In the rows, 128 means zero.
Each named move below is a turn or a mirror, shown by a few rows before and after it. Which moves, in which order, take the first row of each later pair to the second? The first pair is answered.
q_706 (before |-> after):
160	129	152	149	149	101	153	135	116	142	88 |-> 127	136	144	145	158	118	130	137	86	162	91
132	123	130	134	123	130	134	138	119	140	126 |-> 136	118	130	138	123	130	132	138	124	139	123
143	122	133	147	110	114	142	110	93	122	109 |-> 130	131	129	141	113	116	140	111	87	127	109
q_564 (before |-> after):
152	138	153	113	149	105	131	147	164	112	144 |-> 117	143	149	105	148	121	115	138	125	120	178
141	108	106	134	127	136	126	115	134	145	102 |-> 154	111	127	132	126	120	146	109	133	122	120
89	147	113	143	117	144	144	118	85	121	144 |-> 104	143	88	149	110	153	134	130	123	138	91
q_487 (before |-> after):
134	143	141	116	134	125	125	145	163	115	147 |-> 143	130	124	130	120	131	125	138	173	125	118
110	138	123	125	156	142	101	157	115	159	136 |-> 128	144	138	117	158	132	105	167	140	150	140
143	119	123	147	111	118	144	116	125	137	72 |-> 111	117	121	141	117	137	133	104	81	150	95
102	133	98	157	136	163	130	115	140	149	87 |-> 78	144	106	139	158	163	121	117	113	152	126
Now pairs of rows:
(2 to 3 moves a pair)
158	114	138	139	108	100	156	107	117	115	114 |-> 158	114	116	143	95	114	145	108	139	122	111 -> q_564 q_564 q_706
105	120	127	127	153	128	127	120	79	154	115 |-> 152	121	125	139	142	116	137	129	136	140	73 -> q_564 q_706
133	132	140	117	128	104	150	129	119	134	148 |-> 115	141	117	112	135	130	116	141	131	152	138 -> q_564 q_487 q_564
126	127	160	121	137	101	153	99	125	102	143 |-> 114	110	147	131	116	118	147	87	105	116	133 -> q_487 q_487 q_564
136	111	158	116	97	123	126	116	122	64	148 |-> 111	114	114	122	83	166	86	115	122	104	113 -> q_487 q_564 q_564
140	131	117	113	134	158	115	167	178	134	95 |-> 156	121	124	121	133	141	134	158	170	128	74 -> q_487 q_487 q_564
128	117	143	131	109	104	149	105	103	93	162 |-> 153	126	144	129	109	91	150	112	143	86	143 -> q_706 q_487 q_487
104	123	165	129	153	130	132	124	101	130	159 |-> 93	129	148	124	156	145	107	133	116	140	161 -> q_487 q_564
109	113	139	166	148	104	137	91	60	140	124 |-> 131	124	169	149	164	76	147	106	99	110	147 -> q_487 q_706
95	135	125	118	141	171	99	124	107	155	142 |-> 141	143	162	112	148	133	125	141	166	116	159 -> q_487 q_706
129	111	143	132	112	126	147	105	103	139	128 |-> 124	128	158	120	137	119	133	126	125	131	156 -> q_564 q_487 q_487
156	127	128	164	130	100	135	139	111	135	106 |-> 159	127	136	160	114	96	145	133	120	122	126 -> q_564 q_564 q_706
117	119	85	135	122	146	104	139	119	133	120 |-> 113	133	114	111	148	133	103	156	126	119	165 -> q_487 q_487
135	136	105	129	131	137	105	164	163	157	110 |-> 128	109	98	149	102	135	125	128	111	162	95 -> q_564 q_487 q_487
107	137	114	119	134	149	109	137	116	154	116 |-> 145	131	160	123	137	103	151	134	132	119	128 -> q_564 q_564
101	134	154	139	129	131	145	103	79	135	129 |-> 135	135	139	154	122	128	143	117	130	144	65 -> q_564 q_564
172	138	177	119	158	85	162	153	172	97	140 |-> 90	106	103	153	120	150	131	100	57	160	100 -> q_487 q_487 q_487
149	129	152	126	160	126	140	149	140	126	145 |-> 167	119	146	137	137	119	158	133	143	113	135 -> q_487 q_564 q_487
112	138	98	120	140	152	101	149	131	158	125 |-> 125	146	120	108	154	137	105	158	152	144	140 -> q_487 q_487
93	140	108	129	103	138	116	163	154	131	168 |-> 135	128	109	149	82	117	141	151	174	125	118 -> q_564 q_564 q_487
95	137	115	127	160	139	133	116	107	130	147 |-> 95	138	92	132	146	152	120	122	135	135	127 -> q_706 q_564 q_564
108	145	124	111	164	119	124	127	84	121	164 |-> 160	143	106	118	159	117	129	144	158	137	81 -> q_564 q_564
130	153	121	100	142	130	99	154	163	142	122 |-> 150	137	155	108	124	92	147	125	137	104	146 -> q_564 q_487 q_564
98	111	102	121	99	138	109	125	159	139	150 |-> 101	109	130	119	103	122	128	114	146	122	176 -> q_564 q_564 q_564
106	117	113	132	108	133	128	101	81	130	118 |-> 148	116	124	135	101	111	148	106	116	117	86 -> q_564 q_564
132	141	124	119	112	130	103	148	175	118	162 |-> 96	136	113	120	119	151	94	135	115	138	168 -> q_487 q_564 q_706
115	119	169	130	127	104	169	104	71	102	175 |-> 159	104	135	162	87	106	182	95	125	108	97 -> q_487 q_487 q_487
156	130	162	128	150	100	146	146	146	118	144 |-> 111	138	128	115	157	139	93	163	135	151	145 -> q_564 q_564 q_487
105	127	99	128	122	146	107	142	102	157	98 |-> 123	122	106	142	112	134	124	129	99	153	80 -> q_564 q_487
96	141	124	113	137	149	95	139	116	136	165 |-> 102	127	99	132	116	158	95	128	118	148	124 -> q_706 q_487 q_706
136	148	103	130	150	128	132	127	96	141	73 |-> 132	153	143	120	151	106	159	116	79	109	145 -> q_487 q_706 q_564
170	129	137	124	113	105	139	144	185	102	116 |-> 107	107	93	142	89	149	121	107	100	147	98 -> q_487 q_487
153	157	141	133	112	128	132	145	193	130	110 |-> 94	141	105	144	98	162	111	110	121	173	100 -> q_487 q_487
166	136	138	128	142	116	133	152	171	120	100 |-> 152	140	128	126	154	123	128	156	153	140	81 -> q_706 q_564
156	114	108	138	86	110	148	98	177	114	96 |-> 71	131	115	109	142	148	101	106	93	149	162 -> q_706 q_487
164	134	151	127	146	98	152	147	153	111	104 |-> 124	117	106	145	119	130	140	118	94	148	81 -> q_487 q_487
124	121	164	123	99	123	151	112	131	82	227 |-> 89	121	127	126	85	156	119	114	120	103	226 -> q_487 q_564
127	125	120	115	149	146	112	102	104	156	156 |-> 178	113	125	132	117	125	141	93	143	136	124 -> q_706 q_487
169	133	154	126	145	85	147	109	165	108	85 |-> 114	123	106	142	126	125	113	87	101	155	58 -> q_487 q_706
112	117	93	129	111	165	109	131	140	155	125 |-> 143	125	105	128	123	149	115	146	177	148	105 -> q_487 q_564
106	107	139	144	127	144	123	95	73	133	122 |-> 97	115	138	132	143	151	104	109	76	141	124 -> q_564 q_487
120	108	88	123	131	113	105	118	68	174	100 |-> 131	119	86	117	155	110	90	152	106	183	89 -> q_487 q_564
162	103	133	140	98	112	168	148	187	88	136 |-> 76	112	96	131	98	171	108	143	121	127	170 -> q_564 q_564
125	134	129	114	122	119	118	138	158	106	168 |-> 95	128	101	121	124	149	92	133	134	135	148 -> q_487 q_706
172	112	148	115	120	106	133	119	158	103	162 |-> 124	118	105	110	145	157	75	134	127	166	128 -> q_706 q_564 q_487
111	123	110	148	121	137	116	118	94	158	94 |-> 107	138	120	123	150	138	108	139	105	162	108 -> q_487 q_564 q_487
